0: [-0.36  1.70 -0.12 -0.64 -0.74 -1.00 -1.31 -0.18 -0.16  0.46  0.23 -1.96  2.63 -0.78 -0.35 -0.60 -0.26  2.94 -0.53  0.82  2.56  2.28  0.85  1.48]
1: [ 0.88  0.55 -0.79  1.70  0.20  0.36  3.01  1.28 -0.75 -2.62 -2.03  0.41 -0.19  1.75 -2.13  0.91 -1.59 -0.26  0.23  0.05 -3.02 -1.37 -0.38 -0.78]
2: [-0.17  0.61  0.19  0.99  0.57  0.84  1.61  0.74 -1.65 -1.73 -1.28  0.14  0.13 -0.11 -0.52  1.24 -0.01 -0.52  1.23  0.56 -2.97 -0.50  0.46 -0.15]
3: [ 0.55 -0.91 -0.05 -0.97 -0.50 -0.26 -1.47 -1.01  1.27  0.75  1.85  0.50  0.24 -0.20  1.77 -0.99  0.15 -0.34 -0.14 -0.38  2.86  0.39 -1.17  0.31]
4: [ 1.21  1.14  0.63 -0.46 -0.51 -0.06 -0.78 -0.03  2.01  0.28 -1.50  1.93 -1.25  1.20  0.48 -0.04 -1.17 -0.65  0.01 -0.50 -0.33 -0.76 -0.32 -0.57]
5: [-0.99  2.18  0.23  0.13 -0.43 -1.22 -0.60  0.93 -0.28  1.05  0.06 -2.00  2.15 -1.21 -1.22 -0.33  0.39  1.33 -0.50  0.45  0.98  1.18  1.22  1.77]
6: [-0.35  1.50 -0.04  0.84  0.20  0.39  0.88  0.89 -0.08 -1.61 -1.59  0.27  1.55  0.18 -1.05  0.86  0.35 -0.72  0.77  0.39 -2.08 -0.35  0.42 -0.41]
7: [ 1.30 -1.17  0.72 -0.58  0.43  1.58  1.16 -0.96 -0.22  0.85  2.71  1.02 -1.22 -0.32  2.66  0.09  0.06 -0.24 -0.34  0.63  1.20 -1.24 -1.33 -0.01]
8: [ 0.91 -2.02  0.04 -0.44  0.55 -0.22  0.44 -0.12  0.68  1.23  2.50 -0.30 -1.63 -0.59  1.11 -0.47  0.18  3.00 -2.03 -0.58  2.42 -0.35 -0.22  0.11]
9: [-2.25 -1.36 -1.15 -0.48  0.46 -0.22 -0.67 -0.53 -1.73 -1.41 -2.19 -0.90 -0.84  0.14 -1.17  0.31  0.35 -1.78  1.71  0.23 -3.12  1.12 -0.10 -0.04]
10: [-0.67  0.63 -0.04 -0.29 -0.01 -0.36 -0.59 -0.03  0.24 -1.04 -1.93  0.17  0.55  1.04 -0.24 -0.25 -0.31 -0.68  0.68 -0.14 -0.99  0.84 -0.32 -0.17]
11: [ 1.17  2.03  1.80  1.97  0.22  0.49  2.46  1.69 -1.84  0.72  0.41  0.00  0.27 -1.00 -0.48  1.46  0.06  1.14 -0.51  0.10 -1.23 -1.43  1.65  0.39]
12: [-0.20 -0.92  0.24 -1.76 -0.83  0.05 -2.36 -1.54  0.25 -0.15  0.83  0.05  0.30  0.37  1.61 -1.18 -0.19 -1.45  1.34  0.07  1.44  1.45 -0.34  0.29]
13: [-0.10  0.78  0.55  0.60  0.31  0.83  0.36 -0.11 -0.08 -1.99 -2.15  1.26  0.66  0.73 -0.06  0.79  0.10 -0.87  1.11  0.30 -2.24 -0.54 -0.14 -1.09]
14: [ 1.88 -1.51 -0.13 -0.02  0.24  0.59  0.69 -0.28  0.68  0.95  2.12  0.90 -1.84 -0.16  1.45 -0.08 -0.36  2.20 -1.81 -0.59  2.35 -0.88 -0.40  0.05]
15: [ 1.49 -1.87 -0.57 -1.12  0.03  0.29 -0.14 -0.70  1.13  1.19  2.02  0.72 -1.75  0.14  1.84 -0.75 -0.52  1.57 -1.19 -0.49  2.75 -0.21 -1.06  0.15]
16: [ 1.11  0.01 -1.01  1.54  0.26  0.31  2.78  0.74 -0.49 -1.42 -0.43  0.19 -0.39  1.10 -1.76  0.61 -1.16  0.87 -0.69  0.04 -1.05 -1.50 -0.07 -0.51]
17: [-1.97  0.93 -0.81 -1.05 -0.57 -1.71 -1.54 -0.17 -0.75  0.54 -0.20 -2.62  1.94 -0.44 -1.72 -0.82  0.21  1.40 -0.20  0.63  1.81  2.68  0.90  1.26]
18: [ 0.84  0.62 -0.82  1.79  0.15  0.28  3.17  1.36 -0.80 -2.66 -1.93  0.26  0.00  1.73 -2.26  0.91 -1.65 -0.19  0.16  0.11 -3.04 -1.39 -0.42 -0.63]
19: [-0.29  0.75 -0.51  1.03  0.47  0.19  1.67  0.66 -0.19 -1.94 -2.12  0.06  0.30  1.24 -1.75  0.60 -0.55 -0.78  0.68  0.13 -2.72 -0.49 -0.12 -1.02]
20: [-0.40 -1.32 -0.81 -1.62 -0.55  0.07 -2.59 -1.40  1.00  0.85 -0.24  0.33 -0.59  0.13  0.94 -0.85  0.31 -2.38  1.00 -0.34  0.47  0.74 -0.56  0.08]
21: [ 0.52  1.13  0.94  1.43  0.29  0.03  1.34  1.29 -0.20  0.93  0.63 -0.59  1.11 -0.72 -0.30  0.55  0.32  0.97 -0.88 -0.05  0.02 -0.84  0.45  0.37]
22: [ 1.03 -1.36 -0.44 -1.12 -0.30  0.19 -1.18 -0.91  1.23  0.88  0.66  1.59 -1.67  0.36  1.69 -0.48  0.06 -1.01 -0.55 -0.84  1.76 -0.43 -1.33  0.05]
23: [-1.50 -0.92 -0.48 -1.05 -0.24 -0.04 -1.29 -1.10 -0.50 -0.82 -0.45 -0.94  0.56  0.09  0.12 -0.51  0.22 -2.03  1.73  0.56 -0.79  1.45 -0.27  0.36]
24: [ 0.11  0.08  0.60  1.48  0.58  0.35  1.69  1.02 -1.38 -0.72 -1.15  0.62 -0.70  0.07 -1.06  1.08  0.54 -0.85  0.50 -0.26 -2.88 -1.13  0.79 -0.46]
25: [-0.62  2.11 -0.08 -0.35 -0.71 -1.05 -0.92  0.11 -0.51  0.37  0.28 -1.96  2.59 -0.96 -0.87 -0.27 -0.02  2.96 -0.66  0.77  2.47  2.07  1.16  1.29]

[ 0.75 -1.61 -0.88 -1.03 -0.29  0.42 -1.30 -0.87  1.16  0.52 -0.45  2.20 -2.01  0.76  1.52 -0.54  0.06 -1.58 -0.25 -0.72  0.69 -0.27 -1.17 -0.33] 22
[-0.20  0.89  1.07  0.35  0.32 -0.81  0.34  1.05  1.54  1.67  0.86  0.32 -1.61 -0.14 -0.64 -0.03  0.48  1.50 -1.48 -0.51  0.90 -1.34  1.07 -0.53] 21
[-1.22  3.06  0.04  0.27 -0.39 -0.74 -0.78  0.78  0.15  0.30 -0.81 -1.82  3.57 -1.25 -1.11  0.11  0.53  0.82  0.19  0.75  0.38  1.22  1.09  1.49] 5
[ 1.15 -1.18 -0.84 -1.34 -0.54 -0.15 -1.30 -0.89  1.40  0.94 -0.21  1.54 -1.63  0.50  1.78 -0.57 -0.37 -0.99 -0.74 -1.02  1.78 -0.58 -1.53 -0.10] 22
[ 1.18 -0.85 -0.23 -0.66 -0.08  0.94 -0.30 -0.59  0.31  0.42  0.18  1.23 -1.40  0.07  1.53  0.11 -0.40 -0.52 -0.21 -0.04  0.83 -0.56 -0.79 -0.11] 22
[ 0.72  0.92  0.66  1.79  0.30 -0.29  1.76  1.48 -0.36  0.27 -0.10 -0.14  0.93 -0.46 -0.80  0.66  0.35  0.55 -0.77 -0.31 -0.73 -1.16  0.35  0.43] 21
[ 0.71 -1.74 -0.17 -0.24  0.54  2.17  1.98 -0.90 -0.99  0.69  1.68  1.28 -2.44 -0.32  2.18  0.55 -0.03 -0.08 -0.33  0.79  0.13 -1.42 -1.31 -0.26] 7
[-0.70 -1.13 -0.05 -1.46 -0.76 -0.27 -2.40 -1.56  0.59  0.20  0.87 -0.14  0.26  0.08  1.44 -1.15  0.08 -1.45  1.36  0.17  1.08  1.88 -0.44  0.48] 12
[ 0.31 -1.36  0.64 -0.11  0.54  1.49  1.89 -0.12 -1.59  1.77  3.40 -0.08 -1.48 -1.62  1.98  0.50 -0.11  0.21 -0.46  0.74  0.29 -1.11 -0.20  0.72] 7
[-1.41  0.01 -0.41 -1.13 -0.47 -0.99 -1.88 -0.46 -0.05  0.80  0.60 -1.79  1.17 -0.73 -0.22 -0.88  0.10  0.35  0.31  0.43  1.15  1.98  0.37  0.87] 17
[-0.99  1.47  1.44  1.11  0.20 -0.51 -0.30  0.91 -0.22 -0.20 -0.89 -0.60  1.98 -0.87 -0.53  0.40  0.94 -0.75  0.56  0.25 -1.53 -0.14  0.85  0.11] 6
[ 0.36 -1.12 -0.39 -1.16 -0.16  0.34 -1.59 -0.90  1.14  0.71  0.44  1.59 -1.52  0.10  1.54 -0.53  0.53 -1.61 -0.04 -0.57  1.35 -0.54 -0.87 -0.36] 22
[ 0.43 -0.84  0.30  1.37  0.50 -0.33  1.60  0.95 -0.28  0.28 -0.35  0.24 -1.05  0.43 -0.71  0.21  0.50 -0.65 -0.61 -0.79 -1.45 -1.32 -0.18 -0.35] 24
[ 0.17 -1.21  0.46 -0.51  0.20  1.00  0.57 -0.57 -0.89  1.41  2.70 -0.01 -0.88 -1.22  1.86  0.06 -0.08 -0.23  0.00  0.57  0.78 -0.34 -0.19  0.53] 7
[-0.19  0.50  0.75  0.88  0.16  0.90  0.79  0.28 -1.81 -1.66 -1.24  0.85  0.20 -0.39  0.07  1.06  0.57 -0.70  1.11  0.53 -2.52 -0.76  0.63 -0.30] 2
[-0.25  0.47  1.48  1.56  0.55 -0.31  0.73  1.23 -0.17  0.21  0.11 -0.32  0.48 -0.67 -0.45  0.50  0.96  0.24 -0.55 -0.14 -1.15 -1.06  0.88 -0.16] 21
[-0.13  0.62  0.73  0.71  0.36  0.97  0.31  0.10 -0.32 -1.84 -1.92  1.46  0.61  0.31  0.20  0.98  0.43 -0.98  1.16  0.26 -2.33 -0.75  0.03 -0.82] 13
[ 0.57 -1.86 -0.50 -0.32  0.57  2.19  2.10 -0.98 -1.00  0.48  1.16  1.48 -2.91  0.10  2.05  0.49 -0.08 -0.13 -0.39  0.78 -0.04 -1.40 -1.66 -0.58] 7
[-1.59  2.65 -0.99  0.69 -0.59 -1.74  0.33  1.05 -0.83  0.15 -0.81 -2.33  2.54 -0.34 -3.05 -0.37  0.35  1.54 -0.45  0.76  0.52  1.35  1.37  1.57] 5
[-1.45 -0.53 -1.07  0.17  0.38  0.04  0.77  0.15 -2.59 -2.34 -2.15 -0.20 -1.06  0.64 -2.19  0.81  0.14 -1.43  1.53  0.26 -3.24  0.42  0.21 -0.42] 9
[ 0.39 -1.05 -0.32 -1.21 -0.64 -0.45 -1.82 -1.25  1.33  0.52  1.58  0.39  0.46  0.14  1.68 -1.28  0.02 -0.84  0.22 -0.32  2.84  0.79 -1.39  0.28] 3
[-0.35  0.44  1.01  0.13  0.25  1.13 -0.69 -0.77 -0.23 -2.01 -2.16  1.64  0.76  0.36  0.95  0.79  0.59 -1.11  1.56  0.45 -2.03 -0.26 -0.28 -1.07] 13
[-1.62 -0.66 -0.81 -1.67 -0.65 -1.54 -2.06 -0.53 -0.83  0.81  0.50 -2.21  1.22 -0.71 -0.38 -1.24 -0.05  1.12 -0.03  0.01  1.91  3.08  0.48  1.30] 17
[-0.41  1.58  0.22  0.20 -0.28 -0.27 -0.39  0.14 -0.46  0.27 -0.63 -0.83  2.08 -0.96 -0.28  0.34  0.33  0.42  0.38  0.51  0.05  0.69  0.62  0.74] 5
[ 1.74 -0.78 -0.50  0.22  0.09 -0.09  1.17  0.17  0.94  0.70  1.46  0.75 -1.70  0.53  0.24 -0.33 -0.66  1.66 -2.05 -0.59  1.93 -1.35 -0.94 -0.01] 14
[-0.88  0.09  0.65 -1.33 -0.44  0.11 -2.47 -1.19  0.29  0.21  0.50 -0.72  1.82 -0.90  1.47 -0.45  0.10 -0.97  1.03  0.49  1.19  1.45 -0.03  0.20] 12
[-0.03 -1.54  0.16 -0.45  0.37 -0.76  0.11 -0.16  0.47  1.29  2.35 -0.90 -2.06 -0.32  0.08 -0.43  0.20  3.18 -1.70 -0.33  2.30  0.09  0.35 -0.35] 8
[-1.05 -0.45 -0.61 -0.20  0.12  0.01 -0.40 -0.53 -0.02 -0.79 -1.71 -0.07 -0.09  0.71 -0.45 -0.18  0.31 -1.65  0.85  0.04 -1.65  0.39 -0.45 -0.53] 10
[-0.87  1.69 -0.44 -0.25 -0.60 -0.97 -0.91  0.15  0.55  0.50 -0.69 -1.30  1.91 -0.19 -1.32 -0.57  0.53  0.30  0.20  0.51  0.56  1.21  0.80  0.89] 5
[ 0.40 -0.66  0.27 -1.19 -0.26  0.16 -1.38 -0.95  0.71  0.68  1.84  0.87 -0.13 -0.35  2.09 -0.74  0.46 -0.70  0.16  0.05  2.18  0.10 -1.02  0.26] 3
[-1.69  1.25 -0.71 -1.02 -0.71 -1.38 -1.83  0.02 -0.69  0.62 -0.15 -2.57  2.38 -0.75 -1.30 -0.76  0.38  1.08 -0.06  0.72  1.50  2.59  0.87  1.63] 17
[ 0.47 -1.66 -0.72 -1.10 -0.15  0.39 -0.65 -0.88  0.86  0.81  1.06  1.27 -3.10  0.52  1.25 -0.61  0.06 -0.93 -0.24 -0.91  1.17 -0.34 -0.96 -0.25] 22
[ 0.65  1.56  1.19  2.10  0.47  0.33  2.56  1.68 -1.43  0.26  0.08 -0.06  0.10 -0.54 -1.19  1.33  0.20  0.59 -0.45 -0.06 -1.68 -1.55  1.32 -0.10] 11
[-0.13 -0.08  0.41 -0.71 -0.35 -0.29 -0.96 -0.23  0.04  1.00  0.68  0.07 -0.53 -0.57  0.47 -0.30  0.03  1.24 -0.50 -0.19  1.06  0.83  0.73  0.19] 3
[-1.01  2.94 -0.26  0.20 -0.55 -1.23 -0.51  0.62  0.00 -0.12 -1.23 -1.77  3.47 -0.29 -1.76 -0.38  0.37  0.73  0.52  1.03  0.41  1.68  1.12  1.74] 5
[-0.99 -0.09  0.01  0.56  0.68  0.52  0.75  0.46 -1.63 -2.10 -1.99  0.06 -0.15  0.03 -0.63  0.95  0.59 -1.67  1.95  0.50 -3.81 -0.12  0.25 -0.05] 2
